grid = (13, 124, 13, 157, 20, 182, 76, 34, 217, 195)
grid[0] -> 13
grid[-9] -> 124
grid[2] -> 13
grid[7] -> 34
grid[9] -> 195

arr = [233 778 715 330 877 603 445 943 600 593 918 341 589]
arr[0] -> 233
arr[12] -> 589
arr[9] -> 593
arr[4] -> 877
arr[8] -> 600

m =
[[ 0.097  0.046  0.138  0.147  0.125  0.092  0.135  0.192  0.092  0.098
   0.079  0.132  0.009  0.053]
 [ 0.089  0.115  0.075  0.066  0.119  0.050  0.117  0.055  0.078  0.092
   0.114  0.131  0.154  0.107]
 [ 0.036  0.036  0.147  0.197  0.096  0.105  0.143  0.126  0.120  0.048
   0.069  0.182  0.008 -0.008]
 [ 0.172  0.217  0.151 -0.005  0.180  0.028  0.035  0.135  0.085  0.163
   0.167  0.010  0.301  0.208]
 [ 0.079  0.001  0.072  0.089  0.035  0.064  0.062  0.121  0.143  0.059
   0.100  0.174  0.156  0.112]
 [ 0.045  0.080  0.107  0.132  0.043  0.153  0.091  0.039  0.110  0.043
   0.060  0.091  0.015  0.099]
 [ 0.188  0.113  0.102  0.049  0.107  0.143  0.063  0.197  0.070  0.165
   0.090 -0.027  0.036  0.196]
 [ 0.062  0.129  0.190  0.140  0.150  0.058  0.100  0.118  0.127  0.079
   0.120  0.138  0.167  0.042]
 [ 0.144  0.085  0.096 -0.033  0.042  0.059 -0.032  0.129  0.126  0.093
   0.125  0.033  0.262  0.295]
 [ 0.059  0.138  0.133  0.177  0.114  0.154  0.133  0.056  0.106  0.088
   0.083  0.094  0.025  0.005]
 [ 0.017  0.068 -0.007  0.105  0.073  0.060  0.199 -0.072  0.045  0.030
   0.071  0.224  0.038  0.039]
 [-0.071  0.171  0.054  0.254  0.104  0.149  0.259 -0.196  0.078  0.010
   0.062  0.234 -0.025 -0.161]
 [ 0.100  0.054  0.046  0.082  0.001  0.143  0.022  0.071  0.162  0.088
   0.103  0.086  0.159  0.131]
 [ 0.181  0.103  0.030  0.072  0.055  0.145  0.022  0.138  0.161  0.181
   0.146  0.036  0.215  0.105]
 [ 0.038  0.098  0.077  0.112  0.035  0.131  0.076 -0.015  0.128  0.041
   0.084  0.117  0.111  0.094]]
Indices start at 0.
(0, 0) -> 0.097
(12, 5) -> 0.143
(5, 11) -> 0.091
(14, 6) -> 0.076
(4, 11) -> 0.174
(8, 9) -> 0.093
(0, 3) -> 0.147
(7, 6) -> 0.100
(13, 8) -> 0.161
(4, 7) -> 0.121
(14, 9) -> 0.041
(9, 4) -> 0.114
(8, 7) -> 0.129
(9, 1) -> 0.138
(9, 8) -> 0.106
(8, 11) -> 0.033
(14, 5) -> 0.131
(6, 3) -> 0.049
(6, 8) -> 0.070
(9, 9) -> 0.088
(11, 0) -> -0.071
(3, 4) -> 0.180
(0, 11) -> 0.132
(1, 4) -> 0.119
(7, 0) -> 0.062
(6, 2) -> 0.102
(4, 9) -> 0.059
(11, 7) -> -0.196
(6, 12) -> 0.036
(8, 10) -> 0.125
(11, 3) -> 0.254
(2, 2) -> 0.147
(2, 5) -> 0.105
(8, 13) -> 0.295
(9, 13) -> 0.005
(4, 0) -> 0.079

data = [[-65, -67, 64, 46, -56, 67, -61, -74, 50, -58, -60, 28, 70, 74, 69], [-51, -70, 49, -60, -38, 34, -84, -43, 67, -61, -43, 84, 54, -42, 74], [81, 73, -74, -70, 53, -41, 62, 59, -58, 60, 69, -76, -60, -40, -54]]
Rows and columns are counted from 0.
(0, 0) => -65
(2, 5) => -41
(1, 9) => -61
(2, 6) => 62
(0, 1) => -67
(2, 8) => -58
(2, 1) => 73
(2, 13) => -40
(1, 10) => -43
(0, 11) => 28
(2, 14) => -54
(2, 12) => -60
(1, 4) => -38
(0, 9) => -58
(1, 13) => -42
(1, 12) => 54
(0, 14) => 69
(0, 3) => 46
(1, 3) => -60

M =
[[ -6   6  49 -44 -19 -13  29  -9  51  52]
 [-18  34   9  37  33   7  42  48  58  40]
 [-23  22   7  19  18  -4  38  38  49  37]
 [ 45   5 -22  47  27  37 -23  10 -52 -42]
 [-27  19  49 -31  -6 -17  49  12  87  72]
 [ 41  -1  -3  11   9  26 -18  -9 -41 -24]
 [-15  26  20  16  20   0  43  38  63  45]
 [ 52   5 -26  55  31  41 -25  16 -58 -49]
 [ 40 -12  21 -19 -11  15 -22 -30 -19 -15]
 [ 22  -7  34 -29 -21   3  -4 -26  -4   9]
 [  3  26 -10  54  34  17  25  56  20   7]
 [ 22  17 -19  55  36  28   3  32 -17 -15]
 [ 11  -7  24 -29 -16  -2  -4 -25   4   9]
 [-21  23   5  18  20  -1  33  31  41  34]]
Indices start at 0.
(0, 0) => -6
(12, 1) => -7
(10, 6) => 25
(0, 6) => 29
(5, 5) => 26
(10, 8) => 20
(8, 8) => -19
(6, 2) => 20
(8, 2) => 21
(9, 5) => 3
(2, 0) => -23
(4, 8) => 87
(8, 6) => -22
(2, 6) => 38
(10, 3) => 54
(0, 4) => -19
(5, 4) => 9
(3, 0) => 45
(11, 6) => 3
(11, 8) => -17
(7, 1) => 5
(4, 0) => -27
(12, 2) => 24
(3, 9) => -42
(0, 7) => -9
(7, 3) => 55
(6, 6) => 43
(11, 3) => 55
(12, 4) => -16
(0, 5) => -13
(4, 5) => -17
(1, 3) => 37
(0, 8) => 51
(3, 3) => 47
(12, 3) => -29

B =
array([[ 18, -65, -35, -46, -27, -13, -34,  -1, -79,  50,  63, -20, -64,
         -3, -48],
       [-32,  38,  20,  31,  29, -13,  33, -22,  43, -31, -39,  10,  73,
         20,  43],
       [ 18, -12, -11, -27, -15,  25, -35,  39, -11,  -2,   5,   3, -53,
        -21, -18],
       [-24,  62,  35,  41,  35,   7,  36,  -5,  74, -44, -52,  22,  83,
         20,  61]])
B[0][0]: 18
B[1][8]: 43
B[3][4]: 35
B[2][9]: -2
B[2][6]: -35
B[0][6]: -34
B[:, 6]: [-34, 33, -35, 36]
B[3][5]: 7
B[3]: [-24, 62, 35, 41, 35, 7, 36, -5, 74, -44, -52, 22, 83, 20, 61]
B[:, 4]: [-27, 29, -15, 35]
B[2][2]: -11
B[0][8]: -79
B[:, 3]: [-46, 31, -27, 41]
B[0][10]: 63
B[:, 10]: [63, -39, 5, -52]
B[0]: [18, -65, -35, -46, -27, -13, -34, -1, -79, 50, 63, -20, -64, -3, -48]
B[1][4]: 29
B[2][3]: -27
B[:, 0]: [18, -32, 18, -24]
B[1][1]: 38
B[1][13]: 20
B[0][14]: -48
B[:, 7]: [-1, -22, 39, -5]
B[0][3]: -46
B[1]: [-32, 38, 20, 31, 29, -13, 33, -22, 43, -31, -39, 10, 73, 20, 43]
B[2][10]: 5
B[0][9]: 50
B[:, 5]: [-13, -13, 25, 7]
B[3][10]: -52
B[1][2]: 20
B[1][12]: 73
